Some points:
-69/-20/-1/43/-28/-18/-25/-40/62/11/7/11/37/-22/36/-3/86/2/14/-28/1/0/-60/-58/15/47/5/58/4/49/0/40/-43/58/4/56/1/35/18/-33/16/7/25/-30/-22/3/16/-8
-7/20/10/-65/62/12/20/63/36/-8/27/63/16/-14/44/68/-115/31/-62/11/-48/66/-9/14/-13/58/26/-32/49/20/-49/4/36/-63/-37/82/-6/8/35/45/-4/47/-8/24/-70/32/-20/-63
-22/-21/45/-28/-77/-2/-27/-8/2/50/125/-1/-50/-17/-68/62/51/11/-44/68/-6/-88/49/31/-45/-59/-47/-27/37/67/-28/-4/-21/30/2/-48/4/-11/9/2/-7/-14/33/-50/-39/35/-36/9
84/9/-3/16/-7/1/-33/42/-120/-22/32/-35/14/-61/1/8/-64/-9/-34/41/38/-28/5/-4/16/10/19/27/7/-13/21/18/-96/71/11/32/39/5/-16/11/-8/-2/-8/34/-21/-15/30/-5
-28/-56/-55/-6/3/-10/38/-21/25/16/9/10/-13/-35/15/-15/-31/5/48/-1/55/24/-3/8/20/-42/35/51/-56/-37/70/0/44/-44/-26/-32/-12/-8/17/0/39/-3/-127/-16/52/-86/-92/-45
69/-36/-70/12/60/49/-8/4/47/-74/-24/-33/41/-35/-6/18/-26/-17/-21/-13/27/34/-71/75/27/-13/16/-39/-17/46/64/61/31/-41/-40/32/-9/-26/11/39/-74/49/71/-4/6/-62/-33/-71
36/26/-11/-7/6/-2/-2/41/27/14/-12/52/17/49/23/-81/-14/38/-14/-21/-14/-47/42/32/-17/-26/-127/28/50/-19/7/14/-7/-39/-89/127/-12/45/-7/16/-44/10/19/-37/32/21/24/-26
-18/18/27/87/-46/46/11/-30/46/-34/-12/-72/-2/-64/-60/-14/-9/-16/-26/38/-36/-46/67/-46/-6/1/-28/-65/-25/-69/4/28/-3/8/13/-17/33/37/-10/10/10/-19/-11/15/-7/55/-31/29
72/-11/79/-57/4/-26/15/17/-31/54/16/-30/4/5/1/-6/75/32/-21/-34/-3/16/60/-11/3/5/-21/-37/-36/-15/-1/-29/52/22/-48/-2/-51/-19/-16/38/-17/6/-3/19/-9/35/-14/16
15/-10/-18/-63/34/-35/17/57/81/10/6/41/54/-19/6/-14/-42/-62/53/-19/-68/44/11/-47/28/-10/-3/-67/6/-32/-18/17/-18/32/-32/-79/24/-29/-41/30/17/-50/-3/3/20/79/-103/27
-56/-60/76/-16/-52/-32/50/-5/60/73/-74/37/-48/48/-15/-100/51/14/13/74/39/-22/57/76/15/30/44/-13/20/-66/30/-60/-14/41/-3/-4/-51/52/-43/29/-38/-25/34/-20/46/-22/-11/73
76/32/32/14/-8/19/-18/44/-65/-45/-58/-14/12/74/35/40/-21/38/14/10/-4/-58/-51/-15/-53/49/17/38/-5/44/-34/20/-32/-36/34/45/-23/49/76/-12/-3/5/-4/17/-32/-22/-15/-33
-6/-13/63/28/-12/-36/-30/-32/-37/-32/59/-21/-106/75/14/-15/43/6/-5/26/33/68/-18/26/-33/21/12/21/-38/42/22/-9/-31/51/64/-9/1/10/64/-67/-71/-36/-12/0/-38/-25/93/21
47/-21/37/-76/37/-14/75/-81/-23/21/14/67/109/27/8/101/-62/-6/4/-28/-57/46/41/-11/10/-21/-33/-33/2/-46/10/-21/20/69/-22/-25/25/0/-24/94/-14/22/10/-32/5/51/-18/21
34/-24/-51/19/19/8/-24/15/21/-24/-8/-28/23/-96/-1/17/-5/-11/87/-24/-5/19/-21/52/35/9/-43/-26/6/-7/-109/44/14/32/-26/-1/6/23/-74/-47/-12/-1/-33/-7/19/3/2/69
34/-29/-45/3/37/34/27/10/-10/-17/-33/57/-42/14/49/-13/13/2/-27/-12/25/8/-64/-9/10/-13/-4/-44/6/44/48/-4/49/-51/-4/-64/55/9/-26/2/56/72/-8/15/-38/-22/-33/-46
-30/49/22/-55/19/37/31/43/-39/-51/26/-21/33/-3/-4/8/-5/-75/9/26/57/-35/-10/36/-21/39/-39/23/42/33/-111/-117/-1/-46/0/36/-8/9/115/1/-3/57/33/12/-32/30/-15/-64
59/-1/-64/13/60/39/-15/15/30/-58/-11/24/44/-18/-14/35/-19/35/-22/13/-10/-13/-23/18/-48/-36/8/57/-38/36/-55/-10/36/-33/-15/-23/56/-41/-15/-24/41/32/36/36/44/11/8/-101
-43/32/-14/-17/8/-67/-72/-50/36/34/-23/64/-5/14/-11/3/11/-31/3/-87/-9/31/20/-2/-2/21/1/33/35/-49/40/-49/-36/1/19/-75/6/-24/-58/66/-11/-36/2/-39/-13/-58/-40/32
-7/15/14/-23/43/2/0/-67/37/67/-6/-40/18/-10/9/-19/-38/36/22/-32/61/7/-50/-60/23/9/31/-6/24/-28/-1/35/-14/-127/2/-35/-13/21/-25/-11/24/-27/14/-50/3/-26/111/41
-35/4/34/80/-38/-41/-18/29/2/-25/-37/-43/32/-27/-16/-26/52/-4/1/28/-34/-33/85/36/-43/-17/28/-69/-10/5/65/-46/16/66/4/5/15/-1/-38/-80/12/15/-49/-102/36/-1/69/70
45/75/-40/-33/-41/78/-20/65/3/-12/50/6/66/3/-13/-46/-10/-55/-45/23/-26/67/-41/0/-17/41/-33/47/-29/49/32/17/-23/-44/78/-3/79/-2/74/-88/-44/20/45/16/-59/35/62/11
-12/9/126/40/-107/-19/42/-73/-54/43/-32/-55/-126/-38/20/-5/40/-41/-25/-33/-5/-46/29/-31/-30/-88/40/-14/-15/-4/-24/-45/-66/93/12/3/-14/-13/32/-41/-16/-50/-43/104/30/32/-17/34
-29/43/-84/56/61/49/-32/-35/39/1/-56/-82/-3/7/15/2/-88/21/50/21/-2/40/-19/21/47/19/21/6/-6/7/66/-3/33/-10/-93/-3/-36/-25/-104/38/98/19/-23/32/59/29/-19/-10
-52/6/50/61/-38/39/38/110/-24/11/31/-20/9/124/-5/24/7/-3/11/-3/14/-76/31/11/4/-18/27/67/10/48/-53/44/-5/-25/-5/23/-26/16/-18/-19/-15/8/-1/15/-8/19/39/-2
-57/8/36/40/5/-31/-17/-46/-68/59/7/-23/-60/10/-55/-12/55/15/-17/-9/-58/-30/-34/-9/92/38/-4/11/3/-31/14/-16/-13/89/71/-17/25/-41/56/-40/-6/-51/24/-15/32/-30/-4/21
-68/118/-87/-67/73/-49/37/-10/-9/-45/12/20/-46/-58/47/9/-39/15/-31/-71/-2/75/-57/-91/31/24/-30/36/-53/24/8/24/73/45/48/-13/-48/26/16/36/-10/-13/44/0/13/-31/19/43
0/-58/-58/9/-53/-45/-51/-44/-29/-8/15/10/1/50/-7/-20/28/72/17/47/63/-17/-18/-43/-13/-29/35/-41/9/8/-34/-4/22/10/77/35/9/-56/27/-34/28/32/-7/89/-26/-71/12/-20
-31/-103/-50/-8/-23/14/-8/-12/-47/-9/-51/56/-29/18/-50/-3/75/-40/48/-10/-27/-10/53/1/-34/-50/47/8/17/-106/18/52/1/-46/1/-70/-69/-51/-33/40/56/-75/26/-27/18/2/19/-21
Along one direction, these points spread out more than along any other. Take the direction at right angles to it along which they spread out most. Go by this last direction. For each point below, how far along it does it lie, from 0 to 99? The average is 50, and the first point in the table lies past the average. One standard deviation of the points above along it is 16.
-35/4/34/80/-38/-41/-18/29/2/-25/-37/-43/32/-27/-16/-26/52/-4/1/28/-34/-33/85/36/-43/-17/28/-69/-10/5/65/-46/16/66/4/5/15/-1/-38/-80/12/15/-49/-102/36/-1/69/70 45
34/-29/-45/3/37/34/27/10/-10/-17/-33/57/-42/14/49/-13/13/2/-27/-12/25/8/-64/-9/10/-13/-4/-44/6/44/48/-4/49/-51/-4/-64/55/9/-26/2/56/72/-8/15/-38/-22/-33/-46 47
36/26/-11/-7/6/-2/-2/41/27/14/-12/52/17/49/23/-81/-14/38/-14/-21/-14/-47/42/32/-17/-26/-127/28/50/-19/7/14/-7/-39/-89/127/-12/45/-7/16/-44/10/19/-37/32/21/24/-26 54
-31/-103/-50/-8/-23/14/-8/-12/-47/-9/-51/56/-29/18/-50/-3/75/-40/48/-10/-27/-10/53/1/-34/-50/47/8/17/-106/18/52/1/-46/1/-70/-69/-51/-33/40/56/-75/26/-27/18/2/19/-21 27
15/-10/-18/-63/34/-35/17/57/81/10/6/41/54/-19/6/-14/-42/-62/53/-19/-68/44/11/-47/28/-10/-3/-67/6/-32/-18/17/-18/32/-32/-79/24/-29/-41/30/17/-50/-3/3/20/79/-103/27 24
45/75/-40/-33/-41/78/-20/65/3/-12/50/6/66/3/-13/-46/-10/-55/-45/23/-26/67/-41/0/-17/41/-33/47/-29/49/32/17/-23/-44/78/-3/79/-2/74/-88/-44/20/45/16/-59/35/62/11 79
34/-24/-51/19/19/8/-24/15/21/-24/-8/-28/23/-96/-1/17/-5/-11/87/-24/-5/19/-21/52/35/9/-43/-26/6/-7/-109/44/14/32/-26/-1/6/23/-74/-47/-12/-1/-33/-7/19/3/2/69 41
-68/118/-87/-67/73/-49/37/-10/-9/-45/12/20/-46/-58/47/9/-39/15/-31/-71/-2/75/-57/-91/31/24/-30/36/-53/24/8/24/73/45/48/-13/-48/26/16/36/-10/-13/44/0/13/-31/19/43 45
69/-36/-70/12/60/49/-8/4/47/-74/-24/-33/41/-35/-6/18/-26/-17/-21/-13/27/34/-71/75/27/-13/16/-39/-17/46/64/61/31/-41/-40/32/-9/-26/11/39/-74/49/71/-4/6/-62/-33/-71 49
